[[  8  27   0]
 [-16   5  -1]
 [ -6 -79 -20]
 [-20 -14  -2]]
=>
[[  8  27   0]
 [ -6 -79 -20]
 [-16   5  -1]
 [-20 -14  -2]]

[[-16  36 -18 -49  50   3 -30  27  28   6  41  -6 -31 -44  -1]
 [-35   1  -6 -17  21  -1  -5  12  -5   0   8 -25   6 -12   3]
 [ 11   1  28  -6 -30   2   3  18   0   6 -21  12  32   5   3]
 [-26  22   8  10  -6   0 -27 -19  -3 -19 -16   7  24   0 -12]
 [-10  -8   2  -5  50  36 -64  50   8 -15  26  22 -13 -59  10]
 [ -7  12 -15  32 -25  -7  -3   1  23  31 -15  25 -42  -8  32]]
=>
[[ 11   1  28  -6 -30   2   3  18   0   6 -21  12  32   5   3]
 [ -7  12 -15  32 -25  -7  -3   1  23  31 -15  25 -42  -8  32]
 [-10  -8   2  -5  50  36 -64  50   8 -15  26  22 -13 -59  10]
 [-16  36 -18 -49  50   3 -30  27  28   6  41  -6 -31 -44  -1]
 [-26  22   8  10  -6   0 -27 -19  -3 -19 -16   7  24   0 -12]
 [-35   1  -6 -17  21  -1  -5  12  -5   0   8 -25   6 -12   3]]

[[-24 -15  34   0  -5 -23  62 -27 -35  35  -5 -18 -56]
 [ -9  17  17  16  -8  -7  29  -3   4  28 -16   1   3]
 [-16  30  25  47 -15 -65 -11 -26  20  15 -44  13  31]
 [ 27 -21 -45  -7 -20  35  36  11  -2 -19   1  -6   6]]
=>
[[ 27 -21 -45  -7 -20  35  36  11  -2 -19   1  -6   6]
 [ -9  17  17  16  -8  -7  29  -3   4  28 -16   1   3]
 [-16  30  25  47 -15 -65 -11 -26  20  15 -44  13  31]
 [-24 -15  34   0  -5 -23  62 -27 -35  35  -5 -18 -56]]

[[ 19  46  70   0  10  15]
 [ 45 -26 -38  30   3 -23]
 [-62  70 -28  13 -46  40]
 [-46  25 -35 -18  60  -4]
 [ 29 -63   7  54 -10 -28]
 [ 66  31 -42 -18  35  57]
 [ 17  31  32  23 -10  22]
 [ 86   4 -25 -42  60 -31]]
=>
[[ 86   4 -25 -42  60 -31]
 [ 66  31 -42 -18  35  57]
 [ 45 -26 -38  30   3 -23]
 [ 29 -63   7  54 -10 -28]
 [ 19  46  70   0  10  15]
 [ 17  31  32  23 -10  22]
 [-46  25 -35 -18  60  -4]
 [-62  70 -28  13 -46  40]]

[[ 23  10  10 -74  59 -19  17 -42   7]
 [ 48  23  20  14  64   9  17  18  14]
 [ 16  -7 -10 -52  75   9  19 -10  30]
 [-34 -35 -36   0  10  35  16  23  46]
 [ 55  17   3 -13   9 -29 -51  12 -71]]
=>
[[ 55  17   3 -13   9 -29 -51  12 -71]
 [ 48  23  20  14  64   9  17  18  14]
 [ 23  10  10 -74  59 -19  17 -42   7]
 [ 16  -7 -10 -52  75   9  19 -10  30]
 [-34 -35 -36   0  10  35  16  23  46]]

[[-17  43  29 -64  40  28 -52  17 -30  26  55 -51]
 [  1 -40 -53  68 -45 -22  37   7  51  -8 -87  71]
 [ 69 -51 -48 -13 -42 -60  -8 -14 -20   4  61   3]
 [ 41 -44 -61  63 -60 -46 -21  48  47  44 -27  15]
 [ 43 -45 -21  18 -43 -41 -52  59  36  46   6 -18]
 [ 58 -35 -27 -22 -23 -46  11 -48 -47 -42  48  10]]
=>
[[ 69 -51 -48 -13 -42 -60  -8 -14 -20   4  61   3]
 [ 58 -35 -27 -22 -23 -46  11 -48 -47 -42  48  10]
 [ 43 -45 -21  18 -43 -41 -52  59  36  46   6 -18]
 [ 41 -44 -61  63 -60 -46 -21  48  47  44 -27  15]
 [  1 -40 -53  68 -45 -22  37   7  51  -8 -87  71]
 [-17  43  29 -64  40  28 -52  17 -30  26  55 -51]]

[[-63 -15 -43 -15 -10  63 -10  -6 -10 -25]
 [ 28  20  16   6   9  -9 -19 -23  21 -29]
 [-56 -19 -30   4 -30 -10  41 -23  55 -21]
 [  9  -7   0  -6 -12  15 -48  33 -13 -19]
 [-52 -44 -42 -12 -49  16 -16  55 -13   9]
 [-78 -18 -53  45 -50 -14  40 -13 -16 -10]
 [-21 -25 -14  26 -52 -22  -5  22  12 -21]
 [ -4   4  -6 -12  10  37  -1 -27  10   4]]
=>
[[ 28  20  16   6   9  -9 -19 -23  21 -29]
 [  9  -7   0  -6 -12  15 -48  33 -13 -19]
 [ -4   4  -6 -12  10  37  -1 -27  10   4]
 [-21 -25 -14  26 -52 -22  -5  22  12 -21]
 [-52 -44 -42 -12 -49  16 -16  55 -13   9]
 [-56 -19 -30   4 -30 -10  41 -23  55 -21]
 [-63 -15 -43 -15 -10  63 -10  -6 -10 -25]
 [-78 -18 -53  45 -50 -14  40 -13 -16 -10]]

[[  2   7   8  11 -40  -6   7 -38 -15]
 [ -8  -7  -7  -9  47   3  -8  28  10]
 [-15  -1   1  -8  80 -15 -13  -9 -13]
 [ 21 -13 -18  -4 -40  12   8  44  16]
 [-16   8   9  -4  75 -18  -8 -35 -22]
 [ 20  -3  -2   8 -89  16   6  25  21]
 [ 18  -3  -4   1 -64  19   5  35  26]
 [ -9  -5  -6 -11  64  -6  -9  15  -1]
 [ 11 -10 -11  -2 -41  20   1  54  29]
 [ 16  -9 -12 -13   9  12  -6  61  28]]
=>
[[ 21 -13 -18  -4 -40  12   8  44  16]
 [ 20  -3  -2   8 -89  16   6  25  21]
 [ 18  -3  -4   1 -64  19   5  35  26]
 [ 16  -9 -12 -13   9  12  -6  61  28]
 [ 11 -10 -11  -2 -41  20   1  54  29]
 [  2   7   8  11 -40  -6   7 -38 -15]
 [ -8  -7  -7  -9  47   3  -8  28  10]
 [ -9  -5  -6 -11  64  -6  -9  15  -1]
 [-15  -1   1  -8  80 -15 -13  -9 -13]
 [-16   8   9  -4  75 -18  -8 -35 -22]]

[[ 44  25 -31  -1 -53   2  -4]
 [ 48  27 -33  -2 -57   2  -6]
 [ 38  22 -27   1 -42   4  -5]
 [ 47  26 -34  -4 -59   0  -7]
 [-67 -47  12 -17  36 -21 -15]
 [-64 -44  12 -15  36 -18 -14]]
=>
[[ 48  27 -33  -2 -57   2  -6]
 [ 47  26 -34  -4 -59   0  -7]
 [ 44  25 -31  -1 -53   2  -4]
 [ 38  22 -27   1 -42   4  -5]
 [-64 -44  12 -15  36 -18 -14]
 [-67 -47  12 -17  36 -21 -15]]
